In the rows, zero is written as 128.
Rotation paths and how fast each direction turns (degrees each step):
Each turn is a multiple of 5 degrees from 10 to 175, or 0.
Each row of a path follows its step; steps can be skipped.
path 1
step 0: [125 126 120 132 131 126 119 130 130 132 133 121 135 127 130 129 114 129
 133 136 122 134 130 132 127 126 133 121 127 129 136 139]
step 1: [127 125 118 135 133 131 133 141 126 129 130 134 116 123 125 134 130 132
 130 124 133 138 124 135 131 129 134 134 126 128 131 130]
step 2: [135 133 136 126 124 129 125 133 134 124 126 124 130 125 122 129 136 130
 130 131 127 133 119 122 122 123 137 141 137 125 129 122]
step 4: [123 129 131 128 129 122 112 118 121 125 125 128 125 130 128 130 122 118
 120 130 130 136 132 125 127 134 126 123 131 138 128 128]
step 5: [134 126 113 128 134 125 127 136 128 132 129 131 134 123 137 126 131 129
 125 135 132 137 128 129 131 132 122 118 125 127 126 118]
step 7: [128 125 128 117 121 128 131 127 135 124 135 127 143 129 121 124 131 129
 131 132 125 125 132 130 127 125 131 126 134 123 130 143]
step 8: [126 120 131 122 129 125 133 126 120 121 123 136 118 130 123 127 130 123
 131 122 129 131 135 129 134 136 128 131 120 132 127 141]
step 9: [136 125 136 127 133 121 122 132 129 126 115 116 124 127 134 120 133 123
 131 137 128 129 127 123 128 137 127 130 125 123 125 124]
step 10: [129 126 128 127 135 133 133 127 132 132 131 131 123 132 139 121 124 129
 129 123 131 116 125 123 137 121 121 128 130 120 123 118]
step 11: [109 133 132 130 127 132 124 120 130 126 131 122 129 130 128 134 119 129
 127 132 120 125 125 129 130 127 127 121 138 123 128 132]
Speeds:
[129 128 131 128 131 130 127 125 125 126 129 130 125 128 127 129 126 133
 127 126 129 131 130 125 127 127 130 128 128 128 125 128]  160
[130 125 131 128 126 126 130 125 127 125 128 128 127 131 128 126 131 125
 129 129 130 129 124 127 127 128 129 129 126 130 130 128]  65
path 2
step 1: [127 130 140 123 137 126 133 121 125 126 122 121 123 126 129 135 134 134
 126 129 121 116 130 120 122 129 127 130 132 130 135 126]
step 2: [122 133 131 132 132 134 125 122 136 117 133 122 128 136 131 124 129 135
 130 126 130 124 133 121 135 121 129 135 123 132 135 136]
step 3: [135 133 129 129 134 126 125 135 133 127 127 127 125 127 123 119 125 129
 124 128 128 115 121 124 128 137 127 137 125 137 121 138]
step 5: [130 130 128 133 125 130 129 123 130 120 136 120 123 131 123 134 119 133
 131 131 131 131 132 117 136 136 120 122 121 131 127 135]
step 6: [133 133 134 127 129 120 140 129 132 129 133 129 118 134 128 123 133 125
 129 123 126 116 126 122 126 136 133 122 123 126 123 133]
step 7: [126 135 135 132 128 128 131 135 123 121 127 117 131 122 133 134 136 127
 134 128 127 125 134 115 125 125 138 131 124 132 128 126]
step 8: [133 133 123 138 136 124 126 125 130 123 133 126 126 125 131 126 120 130
 127 125 123 124 136 113 134 127 121 136 128 121 128 129]
step 9: [139 139 125 121 135 130 129 137 136 126 129 130 126 132 128 128 131 125
 137 129 120 117 130 130 137 126 129 127 126 128 124 130]
step 10: [130 127 124 124 126 130 133 133 116 121 134 126 130 119 121 131 130 126
 132 141 132 118 136 123 131 126 129 130 123 133 129 131]
step 11: [128 130 125 135 130 128 130 124 127 130 133 133 120 127 129 130 127 122
 124 132 123 128 137 116 135 126 125 118 134 129 124 144]
Speeds:
[129 129 129 127 132 124 127 126 127 128 125 126 132 129 133 128 128 128
 128 125 129 126 131 128 129 128 128 129 126 126 129 126]  55
[128 128 128 127 131 127 129 130 125 127 130 122 127 126 128 129 131 128
 128 130 126 129 127 132 125 127 128 128 127 127 131 128]  125
path 3
step 0: [131 126 139 132 124 135 132 123 124 130 134 127 135 139 133 130 127 123
 134 128 131 123 132 133 122 130 136 132 130 125 130 123]
step 1: [135 124 123 132 130 126 140 129 128 136 121 126 127 130 125 129 137 134
 122 133 133 130 124 130 126 128 121 136 135 129 132 126]
step 3: [135 129 126 127 139 123 130 131 138 126 119 137 128 134 121 126 119 125
 130 127 131 131 121 135 130 124 129 129 127 123 128 128]
step 4: [130 135 126 134 121 132 122 128 125 124 133 126 130 118 123 129 115 132
 124 131 130 129 123 129 124 118 125 125 130 135 130 131]
step 5: [139 120 128 129 128 127 115 132 125 128 135 137 129 133 130 131 126 132
 131 130 131 130 133 130 131 133 128 129 119 120 128 131]
step 6: [121 125 134 123 126 128 130 134 122 131 125 132 125 121 131 121 126 136
 124 133 136 133 122 118 128 131 122 126 132 127 120 129]
step 7: [122 129 136 131 134 127 119 132 126 131 129 124 128 130 123 128 130 127
 134 125 129 117 139 131 120 136 131 124 129 128 122 130]
step 9: [124 126 123 134 118 134 130 118 131 134 130 124 138 124 134 126 129 131
 135 128 131 119 129 131 121 126 135 127 132 128 125 125]
step 10: [143 130 123 126 131 126 138 129 130 140 127 131 126 128 126 130 132 127
 125 128 127 128 132 136 132 131 126 130 125 127 122 120]
step 11: [127 132 123 122 121 126 130 124 127 128 127 130 127 118 121 123 129 123
 125 124 135 126 130 126 135 119 128 122 142 124 131 130]
Speeds:
[128 128 132 128 126 130 129 131 129 128 129 126 126 130 127 130 130 127
 127 129 128 128 126 126 125 133 128 127 131 125 130 131]  55
path 4
step 0: [129 133 122 133 123 124 116 131 136 117 124 128 129 124 124 135 126 117
 129 138 119 134 126 131 125 126 125 129 120 130 138 125]
step 2: [128 135 122 135 120 125 134 138 133 133 131 128 123 126 130 121 137 125
 126 123 137 135 128 129 120 121 120 135 126 140 129 128]
step 3: [133 124 117 135 125 130 117 127 130 125 122 118 136 124 130 130 131 119
 118 135 128 132 127 127 132 134 123 132 120 125 133 122]
step 4: [131 129 115 126 127 119 127 125 134 121 128 123 117 123 134 118 128 132
 132 135 132 127 130 133 136 125 138 120 122 135 131 131]
step 5: [127 130 124 131 117 128 127 132 134 125 130 137 128 124 124 120 140 119
 127 127 129 138 126 139 119 130 132 139 131 130 131 134]
step 6: [133 123 126 129 122 130 121 133 138 124 116 127 132 118 130 129 128 123
 124 128 124 132 125 119 130 124 120 126 111 129 135 131]
step 7: [129 133 119 130 130 121 137 133 128 124 121 112 120 124 128 122 130 124
 121 131 133 124 127 131 123 127 138 124 125 138 131 131]
step 8: [139 130 120 136 117 123 123 134 132 129 129 131 129 129 131 122 136 123
 124 118 134 131 130 141 134 130 126 139 127 130 127 125]
step 9: [126 125 117 137 120 133 117 127 134 117 126 124 126 124 125 124 128 130
 128 137 121 132 135 121 130 127 123 128 119 130 139 128]
step 10: [132 126 122 123 131 125 129 128 134 121 124 126 130 123 127 117 137 123
 129 135 134 123 120 139 121 133 134 117 122 138 128 135]
Speeds:
[129 126 127 129 127 128 130 128 129 130 127 128 123 127 127 127 127 130
 128 129 130 127 127 132 125 126 131 126 128 126 123 126]  120
[126 130 131 128 126 127 127 129 126 128 128 129 125 130 128 127 130 128
 125 130 131 128 125 129 130 128 127 128 130 131 125 132]  125
[126 125 127 129 128 130 129 127 126 127 128 126 130 128 125 128 129 125
 124 129 128 128 127 129 125 132 131 130 131 126 128 129]  160
